One turn moves each row of this set onto another row. After a few examples, where does it send each row asked below?
q888: [ 22  -1 -11  -6   4  -2  -3   0  -7 -21   8  -3   8 -10   7 -18 -20  -3
  14  21   4   3   3 -10  12   6  -9  -1  -4  16 -11  -1]
q684: [  1 -12 -12  -6  10  -5  18 -14 -22  -5  -2   2  14  -4   2  -8   1  -1
   2   4  28  -6  14  -7   3  20   8  -9 -10  16  -3  11]
q517: [ 11   4  -8  -1   0 -23   2  17  -2   2  10  -4   3  -9  -8   7  -6  15
  -6   2   0  20   7  -3  -6   7   6  -8  -9  16  -2   9]
q208: [  5  -5  -2   1  16 -16 -16  -3   6   0  13   2   3  -1 -23   0 -15  20
   3  10  10  14  12   2   0  -7  11  -3   0   6  -1   0]
q19: [ 27  -4  -3  -2   2  12  -4  -6  -5 -17   8  -6   5   4   9   3 -15  13
   1 -14   3   7  -7  12  17 -12  14   0 -14  -4  -7   6]
q470: [ -3  -1   2  -2   5  -6  -1 -13  -6   7   3 -10   4  -9 -11 -23  21  20
  -6  -6  11  -8   6   9  -9 -14   8  -6 -14  21  -2  12]
q378: [ 10  13   3   0  -5   5  -8 -13  -6  -1   2  -8   7  -6 -13  -8 -14  25
   8  12  19   4  -6  10  13 -19   7  14   3 -15 -15  20]
q551: [ 23 -16  -6 -12  -7   5  -3   3   6   0   9  -6  -1  -8   2 -25   4  -3
   4   3   3   3   6   2   2   6   9  13  -7  -4   5   1]
q945: [-18   9 -14   4   0  -5  -8 -22  -5  -9  -4  -8   9  -7   8  10  -3   2
  -3   4  11  -7  12 -10  20  -8 -13  -8 -11  13   4  18]
q421: [ 23  -7 -10  -9   3  -1   8 -19 -20 -10  -3  -5  17  -7  14 -19  -1  -4
   6   1   0 -11   0  11   2   9  -5   3  -8  26 -13  -2]
q216: [  9 -13 -15 -13  -6  -3   9   0  13  -1 -12   8   5  -9   2   0  -1  16
  -6  -1  13 -19   2  15  -9  13   4  -1 -13  -8   6  10]
q667: [ 27   9  -1  -2  -9  17  -1  -8   3 -20  -5 -15   8  -5   2  -5   3   5
   3   2  11  12  -1  15   6 -16   2   3 -18  12 -16  25]
q382: [  4  -9 -12 -14   3   0   5 -24  -3  -4   1  -7  12 -11  -3  -3 -10  11
   2  18  11 -28   8  21  15   0 -18   3  -1  17  -7   5]
q493: [ -1  12  -7 -15  15 -17 -16 -12   7  -8   1   3   9 -10 -12  -8  -6  24
  -1   5  -1  -2   8   7   3 -10  -2   2  18  -1 -15  -8]
q82: [  1  -3  -6   5  -1 -20   5   8  12 -16  -6  -7   5  -8  -3  -1  -7   9
   5  17  14 -17   9  21   4  -4 -11   6  -5 -12  -2  19]
q597: [  2   3   3 -10  10  -9   7   9  -3   4  -1  -7   9 -21 -11 -11  12  16
 -11 -12  -4   5   2   1  -7  10  -4  -4   2  22   1  22]
q815: [ -2  18 -12 -10  -5 -19  -4 -14  -5  -3   2  -7   4  -6   5 -14  14  22
  -7   2   5 -12   6   9  -5 -19   5  -4  -7   5 -20  -7]
q438: [ -5  19  -9   4   9  -1  -9 -17 -17 -17  -4  -9  17  -5  -2  -6  -9  -2
   9 -17  18  -6  19 -14  15  10   5   5   3  12 -10   0]
q753: [ 10   6  -7   2  -6  -9   3 -14   1   0   1  -5   1 -10  -6   8  -9  10
   4  16   3  16 -11 -21   6  -8  10   3  -1 -19  -4  15]
q165: [  4  -3  -8   0  -5   3   4 -18   1   9  -3  -5  12  -9  -5  32  -3  10
  -6   6  12  -9   2 -13  14   8  -4   3  -4  20  -6   1]
q859: [  7   4 -19   1   1   4   0  -7  -1  -2  -4  -7   4 -30 -17  -5 -20   7
   2 -14  -2  14  -8  -6  -3  12  14   9  -2  -7  -2  20]
q172: [ -1   6 -14   5  12  10  -3 -10  -9  -4  -4  -9   7 -19  -4   6 -11   1
  -2  -5  27   1 -10 -10  -1  11  -1   5  -1  31 -25   2]
q949: [  8   5  -5  -2  -1  11   2 -11 -20   9  -1  -2  10  -7  -6  -8  -8  19
  -4 -12  13  14  -9  15   1   1  12   2 -10  -1   5  38]
q198: [  4 -10  -8  -6  19  -4   7  -9 -13   4 -12  11   6  -6  -6 -15   6   6
  -1  -3  20   2  -3  15 -14   9 -15   4 -10 -12 -18  -1]
q836: [ -2  -1  -7  -4  15  -9   6 -14 -11 -11   3  -6   4  -2  -4  -6 -14  -1
   9  28  35 -11   8  -5   7   2  -7  -2  -2   8 -20  -2]
q262: [  8  11  -3   6  -9  -9  12 -30 -17   4  -6 -12   9  -7  -1   3  12   6
  -3  -7   2   0 -12   4  -7 -11  -5  -3  -8 -10   0  20]
q703: [ -3  -3  -6  -1  17   8  -2 -20  -4 -18  -5 -13  -2 -10 -13  -9   1  -4
  -3 -13  19   7   1  -3  17   5  18   2   2 -15 -19   0]
q944: [  2   4  -6   2   4  18 -19 -10 -11  -8   4  -5  11  -9  15  -5  -9   7
  -2   3  12   5  -9   5  14 -12 -10  -2 -10  32  -7  19]
q179: [ 21   7   5  -3  -5  11 -12 -13  -9  -2   3  -4  22   7   3   6 -10  16
   5  -3   9  -2  11  -1  24   1   7  10   0  22  -3   0]
q932: [  7  18 -10   7  -4  -3   0 -23  -7  -6  -8 -19  11 -24 -20 -10  -5  10
   7 -12   5 -11  -7  12   0  -9  -4  13   5  -9 -19  10]
q714: [ 21 -11 -10   3  -1  -5  -8  -8  -3  -6  10  -9   4  -4  -1 -18   3  -8
   2   7  11   5   2  30  -6 -13 -18  10  -2  -3  -6   1]
q905: [  1  -5   6  -4  14 -12   8  11  -3  -4  -8   0   2  -7 -10 -23   4   2
  10   9  15   4  10  -8   8  10  -4  17  -8 -15 -13   7]
q501: [ 10   3  -5  -1  19  12  12 -14  -5 -13   2 -13   6 -15 -21   2   2  -5
   4 -19  30  11   7  -4  -8  -3  -6   7  -4   2 -17  15]
q870: [  8  -4 -10 -12   5   0  17  -9   0  -5   1   0   8 -10  -9  28  -6  14
  -6 -11   2  -1   3  -1  12  -6 -18   0 -13 -13  -2  17]
q828: [  6 -17 -16 -14  -1   2   2  -2  -1  -7   3   2  15 -16  -2  -6 -14   9
   4  16   6  -8  18  -3  21  17  -7  -6  -5  17  10  21]
q473: [ -3   4  -8  -9  -5   2   5 -19  11 -11 -20 -11   4 -16  -4  11  13  10
 -10  10   1   0   6   3  24  -3  -7  -3 -11 -11 -14  21]

q753 -> q378
q517 -> q208
q828 -> q888
Where do these go?
q172 -> q165
q870 -> q19
q714 -> q198

